Which row each row swaps with, under one turn or mirror:
Z163: [ -2.8  -9.4  -2.0 -18.8   1.8 -21.3  -1.7 -10.7   3.0   1.5   6.3 -10.5
 -23.1  22.8   8.2  -2.5 -10.8  -4.7   7.2 -10.0 -18.9 -14.3  10.7]
Z817: [ 20.1  -3.7  -0.5   7.8 -25.4 -11.7 -11.1  13.5 -12.9  -2.1  15.6   4.8
  -6.1  -2.6  -5.2  12.9 -25.0  10.2   6.0   2.5  13.0 -20.2  -2.3]
Z765: [ 21.3  -3.6  -1.8   5.9 -33.5  -6.5 -13.8   7.7 -20.0  -0.4  18.7  -8.2
   1.6  -3.1  -5.2   9.7 -10.1  12.3  11.4   5.9  -4.0 -26.7   8.7]
Z110: [ -0.7  -2.5  -0.1  30.2  -7.8   0.3 -10.5   2.5 -14.6 -13.2   2.2   3.9
  25.6 -24.0   7.7  12.7   0.6 -18.6  -8.9 -16.6   8.0 -12.4  13.0]
Z554: [-18.9  19.9  -2.3   1.4  11.4  -1.1 -11.1 -13.0  24.1   2.7 -19.8  -7.1
  -5.8 -16.1  -6.1  19.2 -15.2 -18.0  10.6 -11.4  -2.0 -14.9   7.5]
Z622: [  1.1 -13.5   2.4  23.8 -19.7  -9.0   3.3 -19.2  -5.7  -4.5  20.6  16.6
   4.0  17.6   0.8   1.8  -5.1  15.0   6.1   3.6  14.9  -8.9   0.1]
Z90: [  0.3   1.8   4.0 -19.3   0.3  -8.5 -10.1 -21.6   2.9   3.9  10.7   1.0
 -31.6   9.6   7.1   2.7  -8.9 -13.1  12.0 -16.0 -22.7 -19.0  13.7]
Z935: [  8.1  -3.6 -14.4  -6.8 -16.1   6.3   5.0   9.2 -11.6  -3.7 -10.9 -28.4
  19.1 -12.6   6.7   4.7   6.6   6.9   3.2  -4.5 -15.3 -14.1 -14.7]
Z778: [-12.3   6.8  -7.7  -1.0  14.7 -16.1  -0.2 -23.6  10.9   9.8 -27.4  -8.7
   2.0 -18.1  -9.7  27.1 -17.4 -13.7  14.3   0.5  -1.3 -15.5   6.5]
Z878: [  2.6   2.3  28.4  -3.1  -0.8 -21.9  -6.3 -15.6  -3.7   3.1   2.7  15.5
   2.9 -14.3  -2.3 -15.2  -4.5  -1.0   5.2  -5.8   2.3  10.7 -14.8]
Z112: [-20.2  -6.0   7.3  -6.0   5.3  -5.4 -13.3  -9.1   8.7  17.1 -22.7   5.7
 -11.0 -14.8  -4.8  30.5 -22.7 -13.2   5.6 -13.9   2.6 -21.7  -1.2]
Z651: [  7.5 -13.1  -8.6  16.7  -5.5  -9.2 -18.1  -3.9 -11.9 -18.0  -0.4  -4.4
  18.8 -26.8  14.8  11.0   4.9 -26.4  -2.3 -24.6   3.7   0.0   8.3]
Z152: [  5.8   3.1 -23.4  20.3 -19.3  -2.6  11.7  -3.7 -18.8  -4.0 -11.9   3.2
  -0.7 -34.8   3.4   3.9  19.8 -11.0  -7.9 -10.4  -8.9   0.3  -6.4]
Z447: [ -6.2   5.9   4.1 -20.1  13.4 -16.7 -11.1 -22.9 -14.9   2.9   7.9 -13.1
 -27.7  17.4   3.3   5.5  -5.8 -11.7   6.6 -15.7 -10.3  -6.3   1.9]
Z614: [-11.9   3.5   6.4  -6.5 -16.9 -20.0   3.9 -25.0 -15.3  -6.1  11.5 -22.3
  -6.3 -10.0   5.6  25.6  19.0  -3.3  34.8  -7.8   6.1   3.0  -2.2]
Z577: [ 12.8  -9.5 -18.9 -18.0  -9.8 -13.2 -13.8   9.9  13.0  12.5   4.9   8.4
 -12.2   4.4  21.9   4.4  14.5   2.8  11.5 -13.7  -8.2   3.7  -3.9]
Z503: [ -4.8  -4.1  -6.0   8.5  -0.5   8.1   4.5 -22.9  17.3 -23.3  -1.1  12.0
  -8.9  -4.9  15.3  21.5  10.9   8.6  -3.9   1.2  -4.4  -6.7 -22.2]
Z805: [ 31.0  12.4 -14.3   7.5 -12.8  -3.9  -2.1  -6.3   1.7  -6.2  16.6  -7.6
   7.8  -3.1  19.8  21.8  -3.5  -6.5  21.5   3.2  16.8 -11.1  -6.4]
Z868: [-13.0  10.8  -1.6  16.4   8.4 -14.2  -1.4  -6.4  17.7   1.2 -25.4  -4.2
 -13.1 -15.6  -6.7  21.8 -24.1  -8.7  18.4  -4.9   3.2 -10.1   8.6]
Z544: [-20.7   5.4   2.6  -4.4   5.7  -3.0  -8.3 -22.1   7.8   3.5 -18.2  -5.9
 -18.2 -26.0 -15.2  16.7 -12.7 -22.8   8.0 -14.4   6.4 -17.8  -9.6]
Z132: [ -2.7 -15.3 -24.8  -3.4 -19.7   1.2   4.8  -6.8  10.1  12.4  -3.9   8.1
  -1.3 -15.3   4.1  13.4  22.4   7.6 -19.1   4.2 -17.9  -0.8   6.3]
Z49: [ 10.2   1.3  -7.3 -20.0   7.7 -19.8  -3.8 -11.8 -12.2 -13.1   3.5 -11.5
 -24.4  21.4  -0.1  -0.3   1.9 -17.5  -1.2 -15.9  -7.0  -3.9   2.9]
Z125: [  5.5   1.0  -1.4 -15.8  13.2 -17.0 -13.5  -6.1 -12.7   4.7   0.6  -9.6
 -24.3  15.9  10.0  -2.2   3.8  -6.5   3.1 -21.9  -8.7 -19.3  22.5]
Z962: [-13.4  -8.5  11.0 -16.1  -1.3  17.8   2.0   9.2  10.7   2.0  -1.9  -3.4
  -2.3  -3.2 -23.3  18.9  -8.3  13.2  -4.1  -1.2   8.2  -3.5   7.2]
Z505: [ -1.9   0.2 -15.9  21.0 -30.0 -12.2  -4.3   2.3  -1.9   8.4  20.7  -3.8
 -20.2 -35.4  -1.7   8.7   5.8   2.9   1.1 -15.6 -16.8  -5.2  11.8]
Z672: [-12.2  -6.0 -15.2   8.4  -7.3   0.8  14.7  -4.3 -15.9  20.8  -7.2   2.1
 -21.4  -6.6  11.8 -17.2  11.4  10.2   8.5 -14.6  12.6 -14.5  10.6]
Z567: [-19.2  -2.1  -1.0  -7.8 -19.1 -27.3   1.3   6.8   8.5  22.0  -6.2  13.2
  -5.8  -3.8   4.0  32.4  13.0 -11.1 -11.9   2.8   1.6 -14.1   9.1]
Z30: [ -4.2 -12.6  11.8   9.5 -13.1  -5.8   8.3 -31.1   1.0  16.4  11.5  -1.8
  -4.6  -5.1 -16.2   3.9  22.5  -1.8  10.0 -30.7   4.8  13.4   3.2]
Z124: [ 10.9  -2.0  11.8  18.4 -21.0 -24.4  -5.7  -7.1 -13.2   0.0  -7.0   9.9
   7.1 -10.1   6.8 -20.6   7.5  16.2  -4.3  -9.8  -4.2   5.0  -4.5]
Z665: [-15.7  13.4  -2.9   4.4  12.3  -1.8 -10.6 -10.9  14.1  -9.6 -20.3 -15.0
  -6.6 -17.5  -8.7  32.3 -17.9  -3.0  10.9  -5.5   4.7 -17.4  -8.8]
Z599: [-19.9   4.7  -3.2   1.6  12.5 -12.1  -1.3 -11.2   9.4   5.0 -27.1  -5.1
 -15.2 -17.1  -8.5  28.3 -16.1 -15.3  12.4  -4.4  -9.0 -25.5   7.2]
Z293: [  5.0  -7.0   7.8  -4.3 -19.4 -22.7  17.3  -7.2  24.4  -6.4 -19.3  -9.9
  -2.4 -13.9  -5.3   8.7  10.8   0.6 -10.4  -3.3   5.4   6.7 -13.6]
Z356: [-14.5  10.3 -12.5  13.4 -13.2 -13.6  -5.7   5.2 -11.5  17.5 -11.7  -5.6
   4.6 -14.2   6.2  -3.1  31.3  10.8  -7.3 -26.2   1.3 -19.4  -2.0]
Z317: [  7.1 -26.8 -14.7  -9.5 -13.6   8.9  13.7 -12.2   3.3   9.7 -10.3  -6.6
   7.4 -14.4  -5.8   7.2  -9.2 -21.1  14.3   8.1 -13.9  -9.5  13.3]
Z578: [-11.2  12.5  -2.2   7.5 -23.0   2.2   5.1  15.6  -2.5   8.7  14.4  -6.2
  -4.1  -7.2 -19.3  25.1  15.9  -5.3 -11.2  14.7  -8.8 -10.9   5.5]
Z437: [ 10.3  -5.6  23.3  -2.8  11.3   4.0  -5.8 -13.6   0.6  -0.4  -2.2 -15.6
 -14.0 -21.9   8.6   3.1  21.1   0.7   5.6 -11.1  -7.7   6.1  26.1]
Z360: [  2.3   0.7 -18.6  33.9  -5.9   4.3  -5.4 -19.5  -6.4  15.8   8.7   4.4
 -24.1   1.9   7.6  -1.2 -13.3   6.0   0.9   2.6   9.4 -18.4  11.7]
Z240: [  4.8 -11.9  -5.0  12.9  -7.6  -6.6 -16.7  -0.4 -23.7  -9.4   2.7  -5.0
  17.9 -29.8   3.8   7.7   8.6 -26.2  -8.9 -16.4  18.6  -8.7   5.9]
Z484: [  5.3   4.1  -5.7 -11.4 -16.6  -2.2  14.2 -13.3   2.4  11.1  -3.0   6.6
   1.7   5.5   7.9   1.5   7.9  -4.4  27.6  -1.9  12.4  16.8  27.3]
Z372: [ 18.5  -9.4   0.5  11.8 -28.5  -9.9 -12.4   7.7 -11.2  -5.3  24.5   4.8
   2.1  -9.3   4.0  19.5 -21.1  14.2  10.6  -2.1  -5.9 -10.2   2.3]
Z855: [ -2.2 -13.8  13.8  19.9  -2.9 -13.8 -11.6 -21.4 -15.2   5.3  11.2  -2.7
   0.8  -4.0 -10.8  25.9  33.6   1.4  18.4 -17.4   2.2   3.9  13.9]
Z767: [  3.9  14.1   2.9   0.2 -23.3   8.6  19.9  -9.9  14.1   7.9   7.5  11.3
  -8.0 -16.1 -16.8  17.2  15.7 -11.0  -4.4  11.8  -6.5 -11.4   6.5]
Z530: [-13.2  11.7  -4.5  -2.3  16.6  -9.8  -5.8 -15.5   3.9   0.6 -30.5  -3.4
  -8.0 -28.3  -6.9  19.7  -7.8 -17.5  19.8  -2.3  10.5  -7.2  -8.2]
Z454: [-13.6  -1.9  -1.8   2.2  -7.1 -10.4   0.6  -3.2  16.1 -15.6 -11.0 -14.4
   5.7 -20.0   2.5  -1.1  10.9  -7.8  26.9   1.2  29.1 -19.4  -9.0]
Z380: [-11.7   4.2   5.2   2.1 -14.5   0.2   5.5   8.3  -1.7  -2.7  14.6  -7.5
 -16.2  -3.2 -22.7  27.6  21.4  -9.1  -8.1  14.5 -11.0 -23.6   0.5]
Z381: [ 28.4  -9.7  -2.0  14.5 -21.7  -4.5  -9.8   6.1 -26.3  -2.0  21.2  -5.0
  -3.2  -1.4  -1.2  17.4 -13.3  13.0   1.3  -9.3   1.2 -10.1  -5.5]
Z652: [  4.4  11.9   1.3 -24.8   9.2 -29.8  -2.1 -20.6 -11.1   3.8   4.3 -13.1
 -15.8  13.5   0.8  -1.6  -7.2  -5.7   1.4 -11.2 -16.0  -8.4   3.2]
Z807: [ -1.7  -6.6  -0.8  19.0  -7.2 -10.2 -31.9  -6.5 -11.2  -7.3  -2.3   1.1
  26.0 -22.7   2.5  15.7  10.8 -16.1  -6.5 -21.0   6.0   1.5  -0.6]
Z408: [ -2.5   7.0  13.2 -21.8  -0.8  -6.9  -8.1 -18.8 -16.5  -7.2   8.3 -17.5
 -24.9  -1.0  13.3   3.1  -4.1 -18.6  14.3 -14.8 -17.3 -18.0   4.3]
Z697: [  6.1  -7.6 -10.1   9.5 -12.6 -29.8   4.7  15.2   2.5  -0.4  -2.8   0.8
  16.0  -8.7   6.3   3.9   2.8  -7.3  -4.4 -39.5  14.1 -16.9  -2.8]
Z94: [-13.9   3.8  12.2   6.2 -11.6  -7.4   3.6 -29.5  -9.1  -5.6  10.6  -0.5
  -0.1 -14.0  -5.3  -8.6  20.1  20.2  19.3   2.6  23.6  -4.8  -0.3]
Z753: [  5.0   2.2 -10.5   9.6 -14.4   5.5  -9.8 -25.2   3.2  -7.2   8.9  -2.9
   7.5   9.8  12.0  28.9  18.9  18.7  15.3   8.4   1.0 -22.3  -7.9]
Z415: [  8.6 -15.5 -22.7   8.1 -25.5  15.1   4.0 -13.1 -10.4  -6.3 -12.1  -0.1
  22.0  -5.5  -2.6   9.2   0.1  -3.2   5.6  15.1   3.0  -4.3   2.3]
Z386: [ 13.1   3.0   1.4 -23.9   8.3 -15.8 -13.7 -17.6  -2.8   2.1   0.3 -15.3
 -29.4  14.6  -6.7   1.8  -0.1  -5.3   9.2 -22.5  -6.0 -17.7   6.3]
Z259: [-15.5  -7.1  12.4  18.6   1.5  -8.6 -12.7 -14.8 -12.0  16.2  11.4  -0.9
 -10.4  -7.3  -8.7  25.7  27.6  -2.1  22.3 -22.2  -2.2   6.9  12.4]
Z838: [ -3.4   2.4 -19.6  13.3  -1.7  -2.2   2.0 -18.6 -14.0 -32.0  -4.2  13.0
  -8.5 -11.4  -9.7   6.0   8.7  -0.5  -9.9 -27.5 -10.1 -13.7 -13.4]
Z377: [ 10.5  -4.8  14.3  10.0   5.5 -11.5 -17.5  -8.7  -3.7  12.1  -8.3  13.7
  25.9   2.6  18.3   2.7   7.6  12.8   9.4   0.4  13.3 -12.3   3.7]
Z347: [ -4.4 -11.8  -6.2   6.9 -10.6  -5.9 -12.4 -26.6  -8.1 -16.4  24.9  15.1
   0.1  -7.8 -18.4  18.7  15.1 -10.8  -3.7  -3.2  27.8 -13.4   2.0]

Z30 is swapped with Z767
Z838 is swapped with Z360
Z372 is swapped with Z240
Z380 is swapped with Z259
Z599 is swapped with Z447
Z530 is swapped with Z163
Z805 is swapped with Z697
Z49 is swapped with Z868
Z124 is swapped with Z415
Z652 is swapped with Z778
Z94 is swapped with Z132
Z817 is swapped with Z651
Z554 is swapped with Z386
Z152 is swapped with Z622
Z614 is swapped with Z567

